(in the rows, 128 means zero)
Where one turn sends some rows of the set: a few examples, then the rows asked:
Faris: [123 142  86 118 133 117 109 136 138 133 151 122 122  90 144  89 121 158]
luf: [129 105 112 103 120 112 149 108 117 146 115 122 107 152 137 142 111 140]
ferag: [104 138  81 108 131 123 111 147 133 136 148 127 124  90 157 101 126 158]
som: [122 137  86 112 121 135 110 133 125 130 149 124 123  89 160  99 131 144]
fugum: [114 100 110 104 145 141 124 101 139 192 150 120 114 145 143 106 142 165]
levos: [109 131 129  88 151 122 110  98 125 178 142 112 113 131  99 139 137 177]
kag: [126 139  82 118 130 115 112 132 140 133 153 117 119  91 149  90 119 158]
gisap: [134 109 132  74 142 140 131 105 118 147 144 128 131 155 120 118 130 159]
Tinov: [125 115 123  97 141 134 112  91 119 167 147 120 116 146 100 129 142 171]
zis: [110 129 129  55 144 111 133 102 139 169 144  94 113 130 138 142 110 168]
Toge: [112 145  92 130 130 125 116 137 128 129 154 134 127  96 146  99 122 155]
Simiv: [117 138  82 130 119 122 121 128 134 129 159 124 120  99 157 103 117 153]
Ges: [110 158 137  96 136 113 129 122 124 160 120 139 108 119 110 148 128 141]
Nesu: [129 110 110  95 128 125 119  79 127 169 154 101 104 147 115 137 133 170]
pirab: [ 95 117 118  94 156 128 120 109 147 204 145 111 111 128 143 117 135 172]
Sovu: [112 152 122  91 119  99 138 106 137 165 130 114  90 118 131 159 114 140]
Bage: [113 126 117  86 138 112 116  87 133 180 149  94 102 132 115 147 127 175]
daru: [102 154  93 123 134 116 116 139 135 138 152 125 123  86 149 108 117 159]
kefif: [108 132  73 111 122 122 114 140 135 134 153 122 120  95 162 101 123 156]
Lun: [ 92 132 137  83 133 119 128 115 141 185 124  88  94 115 133 134 111 169]
Pem: [121 103 118  95 106 130 139  96 137 169 136  86  89 140 145 125 114 158]
kivi: [132 135 127 108 120 128 134 111 117 145 128 148 110 140 111 135 135 131]
rup: [109 133 144  61 161 126 125 118 125 164 135 121 131 133 117 129 124 168]
fosuf: [102 112 121 101 158 140 118 112 138 197 145 126 120 137 134 109 144 170]
zarem: [ 99 128 151  94 145 142 121 130 121 173 117 123 115 127 110 116 131 166]
tul: [113 147  94 107 130 132 106 141 125 135 144 125 126  81 155 102 130 148]
Fis: [135 130 111 104 104 113 144  95 130 150 136 122  92 140 133 146 121 131]
Sogat: [102 108 136  76 135 131 110 119 150 153 110 122 120 138 124 153 117 163]
pubi: [113  97 131  82 128 140 111 115 146 146 113 129 122 148 123 145 122 159]
mogad: [104 104 126  74 126 125 114 110 156 154 115 110 112 139 134 157 111 162]
zevi: [110 149  90 103 127 124 110 136 132 140 146 113 118  77 163 109 124 149]
tigik: [116  94 123  81 119 133 117 108 152 147 118 117 113 150 134 151 115 158]
rulu: [118 139  84 108 117 126 113 129 132 135 150 113 116  85 169 105 124 146]
Sopez: [109 133  78 112 125 127 112 144 131 132 151 129 124  95 157  99 127 156]
zales: [103 138  77 107 126 119 113 144 137 137 151 121 119  89 160 105 122 158]
Lari: [106 105 107  98 143 130 127  98 148 199 152 106 107 137 152 116 133 168]
Big: [121 143  84 115 131 112 112 134 142 136 152 114 117  87 149  93 116 158]
Paf: [103 132 131  90 146 104 138 130 119 161 102 126 113 129 123 151 109 150]
daval: [120 116 127 103 139 120 139 125 108 148 106 140 120 146 119 137 119 143]
ket: [127 100 132 106 118 153 130 109 118 157 128 121 110 151 121 106 132 156]
gen: [112 121 115  91 128  96 147 113 127 159 111 107 100 134 141 156 102 147]
Pab: [107 147  84 123 122 113 120 131 139 137 157 116 116  90 160 111 112 157]
Fefib: [133 105 116  69 126 124 140  90 133 154 151 101 113 152 143 129 116 158]
nuva: [120 145  87 115 135 114 110 137 140 136 151 119 120  86 146  92 118 160]

Pab turns into daru
tigik turns into mogad
Lari turns into pirab
And these:
Sovu turns into Ges
gisap turns into Fefib
ket turns into Pem
Bage turns into levos
tul turns into som
Sopez turns into kefif
Faris turns into kag
luf turns into gen

Where one turn sends some rows of the set: a few examples, then the rows asked:
duder: [ 94 151 121 121 130 125 124 138 151 144 112 138  91 138  88 144 145 103
 158 171 139 116 141 147 116 107 131 112 119 141 150 115 108 128 154 146]
Kaper: [104 142 117 130 129 125 137 155 147 143 114 146  87 138  93 142 140 102
 164 167 145 126 131 152 118 102 132 115 129 133 148 114 106 132 136 161]
bemuk: [121 130 127 147 145 125 157 163 121 134 129 127 139 135  92 149 123 121
  85 139 121 141 152 123 119 104 144 132 130 140 178 138  87 131 146 113]
vugu: [135 143 174 116 152 133 157 145 141 138 129 122  87 121  82 170 144 116
 157 115 111 128 116 133 118 107 135 118 138 143 168  91 101 124 133 131]
fenoz: [123  93 137 101 163 124 140 141 147 147 124 144 118 120 140 140 151 111
 119 122 126  98 100 127 131 120 130 134 131 120 121 117 132 113 163 148]
mugan: [111 101 129  99 127 116 154 138 138 129 123 134 109 150 140 138 151 153
 123 115 130  97 129 135 142 102 141 130 134 136 134 137 126 114 183 142]
Zemu: [145 146 134 120 155 144 159 107 136 166 103 160 124 144 128 158 135 133
 106 141  93 156 155 132 143 127 152 124 130 156 158 122 105 136 140 128]
rumil: [104 160 112 122 119 127 139 151 147 143 130 129  90 133  96 147 136 103
 156 171 147 124 141 146 119 101 138 119 118 144 148 110  99 120 135 149]
zavol: [115 100 125  96 131 111 159 136 127 131 124 147 115 161 139 125 148 153
 122 125 128 117 139 134 129  92 143 124 138 134 131 145 125 115 169 148]
sar: [141 138 159 110 151 137 158 141 151 138 137 109  88 133  81 179 133 118
 148 111 113 134 118 149 119 116 147 114 136 149 172  97 107 113 134 131]
sabu: [128 114 151 110 140 113 140 167 126 141 111 136 122 107 135 137 154 120
 123 125 106 111  92 115 138 109 133 150  94 155 107 111 122 118 142 135]
megin: [138 141 152 130 125 142 146 134 138 153  99 111 121 135  98 132 143 132
 117 182 139 160 143 123 158 135 157 124 104 111 142 110 132 106 142 128]
Kib: [142 130 104 120 135 135 138 153 124 167 124 148 120 165  73 164 161 141
 145 146 130 145 109 176 134 122 129 152  98 141 148 128 119 114 151 137]
lud: [141 123 132 140 115 109 136 124 125 128 143 129 115 114  73 158 120 144
 130 134 140 155  97 110 126 122 121 119 116 154 144 118 114 135 119 124]
zad: [148 130 155 127 116 144 140 127 141 152  92 125 118 147 104 126 130 133
 115 175 129 154 137 130 168 139 157 130 122 108 142 106 131 109 141 137]
Gaf: [112  99 146 104 145 111 159 142 122 157 133 143  94 169 133 145 167 128
 116 137 113 118 120 101 113 117 139 132  97 123 145 129 139 152 157 126]
lifa: [139 165 145 123 135 136 137 138 133 181 111 120 137 177 106 124 125 126
 121 141 147 132 108 137 122 107 126 148 122 131 148  86  99  98 158 116]
mas: [156 117 140 101 113  97 156 145 107 134 126 131 120 154 127 125 157 158
 123 109 126 122 125 124 110 118 153 147 113 143 113 124 101 132 149 126]
Koz: [144 143 121 110 136 127 133 150 125 162 111 157 113 168  74 165 152 139
 146 139 133 141 108 181 134 116 132 151 105 146 147 133 117 109 157 140]
Sadok: [139 128 146 132 119 150 145 131 143 155  97 115 127 133 100 122 142 128
 122 175 127 152 145 123 170 133 147 134 114 109 145 103 125 104 140 132]
gek: [137 158 146 126 130 126 121 131 136 175 109 110 136 176 104 129 120 134
 109 139 128 138 105 141 122 113 132 138 112 152 149  87  99  97 159 112]
Zin: [128 104 150  89 168 117 135 135 138 144 124 150 115 128 136 133 158 112
 117 133 114 105 116 130 126 118 139 127 142 111 118 114 128 110 164 150]
mukeb: [137 127 124 136 131 117 144 127 127 139 151 132 105 105  82 153 107 146
 129 136 145 162 109 114 128 132 122 120 117 146 155 126 128 125 119 133]
sobof: [137 123 127 141 122 113 140 132 123 135 148 128 109 110  73 150 114 145
 130 131 129 155 106 107 141 133 115 129 117 146 155 121 120 137 120 125]
punas: [144 130 121 124 163 136 153 103 143 167 107 149 122 144 116 158 143 129
 109 138  96 159 154 135 152 141 148 120 127 155 157 124 103 141 146 127]
Vina: [139 131 164 112 144 150 148 137 156 137 121 114 105 125  75 173 143 107
 160 113 109 127 113 138 111 109 136 117 132 143 162  96 113 117 128 128]
sivi: [124 107 146 118 130 100 144 181 114 126 116 126 113 173 125 134 137 140
 114 132 107 128  89 128 119  99 149 128 108 149 113 114 128 139 150 133]
Kekup: [119 123 150  80 120 125 132 132 138 147 123 140 104 146 129 140 152 110
 117 127  95 103 132  94 136 108 130 151 109 121 141 147 137 124 137 127]
bavef: [121 123 134 143 137 127 163 153 119 127 134 135 138 133  93 160 130 127
  86 146 128 143 147 126 106  94 151 123 125 146 177 137  90 124 145 116]
gisol: [131 172 139 116 141 138 135 131 143 178 115 107 134 183 104 144 126 121
 117 139 139 142 111 135 129  98 129 135 119 143 150  95 104  94 154 111]
Kofa: [145 123 157 127 116 154 140 126 142 155 102 120 128 125 105 125 133 127
 112 179 121 150 140 126 150 136 155 131 110 115 149 101 130  95 134 133]
Funel: [120 121 159  71 132 119 138 132 133 131 120 151  99 146 115 139 143 103
 126 137  95 106 133 103 137 111 137 143 119 124 130 145 142 129 144 134]
rilim: [122 145 140 139 153 121 152 163 124 132 126 123 132 121  94 154 118 119
  82 144 127 146 150 127 117 107 152 125 124 144 174 139  93 116 146 116]
dize: [157 112 145  93 116 119 134 146 139 137 118 125 122 151 127 122 129 100
 120 112 109 115 111 105 108 119 145 146 130 122 113 120 117 130 115 134]
Febiz: [139 122 136 137 123 119 144 132 122 132 142 141 109 117  80 158 109 149
 129 125 128 164  98 109 137 116 116 123 128 147 157 129 126 133 112 132]
Keb: [ 93 147 112 128 127 123 134 154 146 143 125 133  88 138  90 144 145 102
 157 171 132 118 141 148 131 104 130 120 123 139 154 109  98 130 145 149]
Zum: [155 113 133 100 107 117 120 149 144 141 117 119 118 156 132 136 144 111
 110 107 105 105 112 115 118 128 147 146 124 119 119 128 113 131 124 132]
dibus: [147 140 122 124 167 137 153 108 148 168 103 142 122 143 121 162 132 130
 107 136 103 171 144 136 139 137 153 111 121 162 151 125 114 134 136 130]
fato: [128 135 139 148 145 117 151 160 113 132 129 142 132 131  97 153 124 122
  77 151 128 145 143 120 114 109 150 127 133 128 171 136  90 136 141 119]
reden: [137 123 154  97 138 123 135 161 125 141 113 139 128 114 135 126 145 129
 132 128  97 120  93 119 132 105 132 146 109 147  99 106 131 109 133 141]
punam: [147 118 124 109 107 112 154 147 120 142 127 126 118 146 141 130 164 160
 128 108 130 104 129 125 112 124 150 146 111 136 118 121 106 136 153 128]
neguz: [151 141 111 110 136 132 134 144 131 163 125 144 113 165  71 176 156 130
 140 150 139 150 108 176 129 128 139 143  98 136 142 133 124 109 145 138]
monir: [115  94 141 123 130 106 154 176 128 137 110 123 108 169 137 142 144 132
 115 124 103 129  93 117 127  96 147 129  98 158 127 121 127 141 144 133]
gad: [138 126 130 118 157 133 148  91 145 160 115 157 117 139 119 165 138 126
 100 149  97 155 149 134 141 134 152 111 128 160 159 121 106 131 145 132]
keped: [110 111 140  97 153 117 168 146 113 149 135 156 102 173 130 141 155 132
 127 138 113 118 124 113 100 107 139 130 107 133 135 128 143 155 161 130]
Sok: [137 130 156 116 152 145 157 143 151 144 135 113  93 128  80 170 140 111
 156 111  99 129 117 138 124 117 132 122 137 143 173  90 108 124 129 130]
duse: [136 157 138 126 139 132 130 136 139 179 116 106 138 180 100 133 131 124
 116 134 132 136 105 138 137 107 123 144 122 141 150  84  93  98 159 111]
rume: [139 129 114 119 134 137 135 147 128 166 113 147 122 170  76 159 155 147
 142 148 134 144 116 179 113 123 137 141  93 142 151 134 130 112 158 135]

punas turns into Sadok
Zum turns into punam
And these:
Kofa turns into gek
Zin turns into reden
rumil turns into sar
Kaper turns into vugu

